One turn sends every row of this set to another row. A few are shown first. Where does it send the rows asked after them?
J_249: .33; .16; -.37; -.31; .03; -.08; .12; -.17; -.09; .22; .47; -.06; .22; .06; .04; .12; -.03; .37; .07
J_178: .25; .11; -.29; -.11; .21; -.01; .22; -.12; -.25; .28; .51; .25; .16; .26; .00; -.04; .09; .13; -.16
J_760: .21; .13; -.41; -.18; .26; .06; .10; -.09; -.05; -.03; .35; .06; .10; -.23; .04; .03; .00; -.16; -.19
J_300: .20; -.01; -.31; -.08; .14; -.03; .08; -.02; -.09; .11; .20; .14; .43; .03; -.18; -.14; -.16; .04; -.04
J_683: .15; .31; -.35; -.45; .38; -.10; -.02; -.21; -.06; .17; .30; .01; .17; .10; -.08; .03; -.24; .03; -.15
J_45: .20; .26; -.40; -.34; .35; .11; .07; -.09; .00; .15; .28; -.05; .20; -.14; -.04; .19; .03; .21; .24
J_381: .19; .02; -.35; -.24; .42; .09; .13; -.06; -.10; -.05; .36; .00; .13; .22; -.08; .08; .03; .38; .00
J_254: .20; .22; -.39; -.23; -.10; -.16; .24; -.08; -.17; .14; .36; .04; .12; -.11; .04; .04; -.01; -.03; -.14
J_234: .25; .04; -.34; -.27; .09; -.10; .17; -.09; -.21; .26; .48; .11; .18; .00; .04; .06; .13; .36; .13
J_908: .10; .25; -.27; -.28; .01; -.23; .20; -.19; -.21; .08; .19; .06; .19; .11; -.03; -.07; -.10; .13; -.14
J_941: .20; .06; -.55; -.04; .28; .02; .03; -.02; -.03; -.02; .47; -.06; .05; .15; -.01; .08; .08; .24; .03
J_663: .33; .13; -.37; -.38; .16; .01; .19; -.15; -.15; .20; .55; .13; .29; .31; .11; .09; -.01; .07; -.18
J_592: .15; .14; -.58; -.22; .43; .04; .09; -.10; .01; .11; .28; .00; .32; .24; -.10; .05; -.14; -.14; -.10
J_478: .15; .12; -.39; -.29; .45; .00; .04; -.07; -.02; .17; .24; .04; .21; -.15; -.03; .03; .01; .32; .18
J_826: .23; .05; -.49; -.28; .28; .21; .17; .02; -.11; -.01; .45; -.01; .10; .14; -.05; .25; .17; .19; .10
J_879: .13; .20; -.43; -.20; .36; -.11; .03; -.05; -.15; .29; .45; .17; .00; -.16; -.05; .01; .02; -.11; -.09
J_202: .12; .12; -.32; -.45; -.02; -.05; .33; -.07; -.30; .14; .21; .19; .20; .00; -.04; .05; .03; .06; -.07
J_186: .21; .16; -.39; -.23; .00; -.02; .14; -.15; -.20; .24; .33; .06; .19; .17; -.07; .07; .06; .39; .19
J_896: .10; .24; -.51; -.19; .32; -.01; -.03; -.08; -.02; .15; .24; .00; .17; -.08; -.02; .06; .07; .21; .29
J_693: .12; .09; -.45; -.11; .50; .16; .24; -.04; -.12; .20; .23; .16; .23; .14; -.24; .02; -.02; -.08; -.09
J_766: .10; .30; -.32; -.23; .27; .04; .03; -.24; -.07; -.13; .14; .00; .19; .12; -.07; -.01; -.12; -.04; -.12
J_958: .26; .11; -.07; -.24; .20; .06; .22; -.04; -.16; .09; .35; .12; .43; -.02; -.17; .08; .01; -.07; .03
J_248: .07; .24; -.50; -.42; .25; .14; .10; -.07; -.23; .28; .17; .22; .09; .09; -.23; .10; -.04; -.05; .05
J_973: .17; .15; -.39; -.20; .54; .02; .19; -.07; -.06; .13; .46; .05; .26; .07; -.05; .12; .06; -.23; -.09
J_185: .03; .06; -.42; -.33; .28; .16; .15; -.07; -.23; -.03; .11; .26; .17; .00; -.08; .00; .10; -.10; -.01
J_665: .20; .12; -.39; -.20; .03; -.07; .03; -.03; -.07; .06; .37; .05; .46; .07; -.05; .05; .00; -.20; .10
J_419: .29; .16; -.52; -.16; .02; .12; .18; -.11; -.17; .28; .40; .16; .19; .35; -.05; .03; -.03; .09; -.12

J_879 goes to J_683
J_478 goes to J_45
J_234 goes to J_249
Now these:
J_826 goes to J_941
J_766 goes to J_185
J_178 goes to J_663
J_202 goes to J_254
J_665 goes to J_300
J_592 goes to J_693

One turn sends every row of this set to another row. A few are shown first. Where does it send the rows asked after them?
J_815: .02; -.05; .00; .19; .11; -.14; .02; -.08; -.11; -.04; .16; .18; .09; .05; -.11; .11; .15; .08; -.06; .10; -.01; .01; .09; -.08; -.10; -.06; .09; .24; -.21; .06; .11
J_418: .16; -.06; .10; .06; .07; .07; .15; -.13; .04; .03; -.04; -.21; -.03; .02; -.02; -.13; -.21; -.09; .09; -.17; -.03; .13; -.02; -.05; -.04; .03; .24; -.11; -.03; .10; -.04
J_660: .00; -.06; .02; .24; .07; -.18; .01; -.11; -.04; -.01; .19; .12; .07; .05; -.02; .09; .14; .13; -.10; .11; -.04; -.04; .03; .01; -.13; -.02; .11; .23; -.23; .05; .08
J_276: -.26; -.08; .07; -.04; -.14; -.03; .05; -.10; -.13; -.02; -.03; .09; .01; -.06; .03; .26; .25; -.05; .01; .09; -.04; -.12; -.07; -.05; .20; .08; -.21; -.12; .18; .01; .07
J_106: .03; .07; .02; .15; -.08; -.03; -.02; -.17; -.18; .26; -.02; .18; .11; .09; -.05; .11; -.19; -.08; .02; .01; -.13; .17; -.08; -.04; .03; .09; .14; .06; -.04; .17; .20
J_452: .14; .03; -.07; .06; .03; .10; .13; -.09; .06; -.08; -.14; -.11; -.07; -.10; -.12; -.12; -.19; -.13; .05; -.09; .01; .02; .02; -.03; -.05; -.02; .24; -.08; -.03; .09; -.08
J_383: -.10; .01; .13; -.02; -.02; -.08; .02; .05; .06; -.04; -.07; -.17; .07; -.12; -.04; .14; .05; .07; .10; .06; .23; -.31; .15; .07; .17; -.01; -.12; -.04; -.13; -.17; .03
J_303: -.11; -.03; .03; -.02; -.19; -.10; .08; -.07; -.04; -.07; -.02; .04; .06; -.06; .09; .26; .29; -.02; .11; .12; -.14; -.11; -.08; .04; .08; .05; -.27; -.18; .05; -.04; .06
J_797: -.03; .32; .08; -.03; -.05; -.04; .00; -.11; -.08; -.23; .17; .03; -.04; -.05; .18; -.04; -.03; .11; -.15; -.16; .07; .08; .12; .04; -.01; .02; -.12; -.02; .05; .17; .17
J_374: -.08; .09; .04; .03; .06; -.06; .13; -.16; .13; .03; -.14; .01; .14; .05; .05; .06; .21; -.06; .02; -.28; -.11; .21; .06; -.16; .02; -.11; .02; -.05; -.03; .05; -.14
J_312: .14; .06; .05; .08; -.27; -.03; -.11; -.03; -.14; .11; -.07; .08; .06; .19; .00; -.03; -.01; -.13; .05; .18; .09; -.04; -.04; .03; .04; .07; -.18; .12; .18; .12; -.06
J_997: .04; -.11; .18; .01; .13; -.04; .02; .01; -.26; -.11; .06; -.06; -.16; .02; .08; .06; -.02; .20; .02; .09; -.25; -.09; -.21; .00; .09; -.02; -.09; -.16; .03; -.02; -.03
J_811: -.13; -.09; .20; .06; -.02; -.07; .03; .03; -.01; .01; -.07; -.18; .11; -.15; .07; .06; .14; .14; .10; -.01; .18; -.30; .19; .05; -.01; .08; .00; -.02; -.17; -.17; .07
J_476: -.03; .01; .11; .05; -.17; -.04; .14; -.12; -.16; .04; -.03; -.13; .03; .02; .08; .29; .23; -.11; .07; .11; -.06; -.14; -.07; .10; .12; .04; -.35; -.10; .06; .00; .06
J_403: -.08; .05; .24; .00; -.02; -.01; .01; -.01; -.20; .24; -.16; .01; .12; -.05; .06; -.02; -.11; .23; .07; -.25; -.06; -.12; .16; .11; .20; -.15; -.08; .00; -.07; -.03; .17
J_945: .11; .03; -.06; .11; -.11; -.04; .11; -.30; -.25; .24; -.07; .10; -.01; .04; -.12; .09; -.14; -.14; .05; -.01; -.04; .01; -.07; -.06; -.01; .08; .14; .09; -.08; .22; .12
J_409: -.08; -.03; -.15; .05; -.05; -.04; .12; -.04; .07; -.10; -.07; -.17; -.30; -.08; -.06; .01; -.06; .14; -.08; -.21; .04; -.04; .18; .16; .00; .19; .05; -.06; -.04; -.01; .22
J_117: .05; -.15; .17; .03; .13; -.04; .01; -.09; -.21; -.08; .11; -.09; -.18; -.01; .13; .00; -.06; .18; .01; .10; -.19; -.02; -.19; -.05; .15; -.03; -.09; -.18; -.01; -.01; .04
J_707: .02; .03; -.10; .16; -.10; -.18; -.01; -.22; -.13; .18; -.08; .12; .07; .12; -.11; .11; -.18; -.05; .01; .01; -.14; .14; -.05; -.02; .13; -.02; .21; .05; .08; .09; .19
J_915: .11; -.04; .14; .12; -.22; -.06; -.05; .02; -.23; .04; -.03; .04; .20; .01; .12; -.03; -.06; -.19; -.02; .14; .02; .11; .07; -.06; -.08; .02; -.27; .11; .08; .15; .02
J_857: -.07; -.03; .31; .09; -.02; -.15; -.04; -.01; -.01; -.04; -.05; -.19; .10; -.13; -.08; .06; .08; .17; .06; -.06; .08; -.27; .15; .00; -.06; .14; -.18; -.02; -.12; -.16; -.02
J_568: .10; .09; .07; .03; -.22; -.05; -.10; .02; -.15; .17; .03; .05; .20; .14; .15; -.04; .02; -.16; -.05; .14; .10; .04; .02; -.05; -.04; .12; -.22; .00; .17; .11; .02
J_750: .11; -.06; .02; -.06; .12; -.04; .14; -.19; .02; -.05; -.10; -.24; .04; .01; .03; -.10; -.29; -.04; -.01; -.13; -.02; .06; .04; -.07; -.05; .09; .13; -.02; -.13; .16; -.10
J_540: -.06; .06; .21; .08; .01; -.01; .00; .00; -.20; .23; -.13; .10; .14; -.04; .05; -.05; -.13; .19; .13; -.26; -.06; -.06; .19; .04; .24; -.08; -.10; -.06; -.03; -.07; .19
J_864: -.08; .01; -.07; -.01; .05; .01; .16; -.07; .06; -.06; -.05; -.27; -.21; -.06; -.03; -.04; -.03; .10; -.08; -.19; -.04; .01; .25; .11; -.01; .16; .09; -.03; -.05; -.06; .29
J_578: -.03; .12; -.12; .08; -.02; -.08; .13; -.07; .01; -.01; -.08; -.28; -.22; -.18; -.09; .12; -.03; .06; -.11; -.16; .07; -.07; .26; .07; -.02; .13; .01; -.13; -.08; -.06; .18
J_302: .09; -.07; -.05; .03; .08; .05; .11; -.13; .04; -.06; -.03; -.13; -.01; .04; -.02; -.08; -.30; .01; .13; -.14; -.03; .15; .02; -.11; -.04; .00; .22; -.09; -.04; .15; -.05
J_638: -.17; -.09; .11; .08; .01; -.13; -.01; .02; .03; -.09; -.04; -.18; .11; -.09; -.03; .01; .12; .22; .10; -.07; .15; -.29; .13; .09; .02; .05; -.12; -.04; -.15; -.18; .07
J_621: -.04; -.27; -.10; .04; .03; -.01; .09; .15; -.09; .25; -.08; .02; -.12; .13; .12; -.13; .09; .01; -.13; -.01; -.09; .03; .20; .03; .00; .08; -.16; .10; .09; .00; .00
J_22: -.05; .30; .06; -.04; -.03; -.11; .00; -.08; -.11; -.24; .08; -.03; -.06; .02; .14; -.05; -.02; .14; -.17; -.17; .11; .11; .14; .08; .07; -.01; -.09; -.03; .01; .21; .14
J_389: .10; .01; -.07; .11; -.13; -.05; .03; -.23; -.13; .19; .03; .20; .11; .10; -.13; .11; -.21; -.04; .08; -.01; -.07; .10; -.06; .00; .12; .03; .08; .04; -.08; .22; .22
J_356: -.11; .09; .04; .00; .04; -.06; .17; -.13; .14; .05; -.10; .08; .15; .05; .08; .07; .22; -.03; .08; -.27; -.13; .11; .10; -.12; .00; -.01; .04; -.06; .00; .09; -.19
J_10: -.11; -.01; -.10; .02; .01; .04; .17; -.08; .07; -.09; -.03; -.18; -.13; -.08; -.12; .04; .00; .13; -.12; -.17; -.07; -.12; .26; .24; .03; .07; .08; -.03; .09; .00; .24
J_64: .02; .00; .07; .01; -.25; -.09; -.11; .05; -.17; .10; .07; .14; .17; .09; .09; -.03; .01; -.12; .03; .13; .05; .06; -.03; .02; -.09; .02; -.27; .04; .18; .16; .00
J_145: -.02; -.21; -.11; .01; .02; .07; .01; .13; -.14; .25; -.08; .03; -.11; .11; .09; -.04; .09; .05; -.17; .00; -.10; .01; .17; -.08; -.06; .10; -.19; .12; .11; .00; -.03
J_441: -.19; -.05; .16; -.04; -.15; -.05; .04; -.09; -.10; .02; -.01; -.04; .08; -.06; .10; .21; .37; .01; .04; .12; -.12; -.09; -.04; .04; .13; .12; -.24; -.14; .03; .01; .04

J_106 goes to J_302
J_117 goes to J_621
Now these:
J_10 goes to J_857
J_568 goes to J_389
J_452 goes to J_578
J_403 goes to J_997

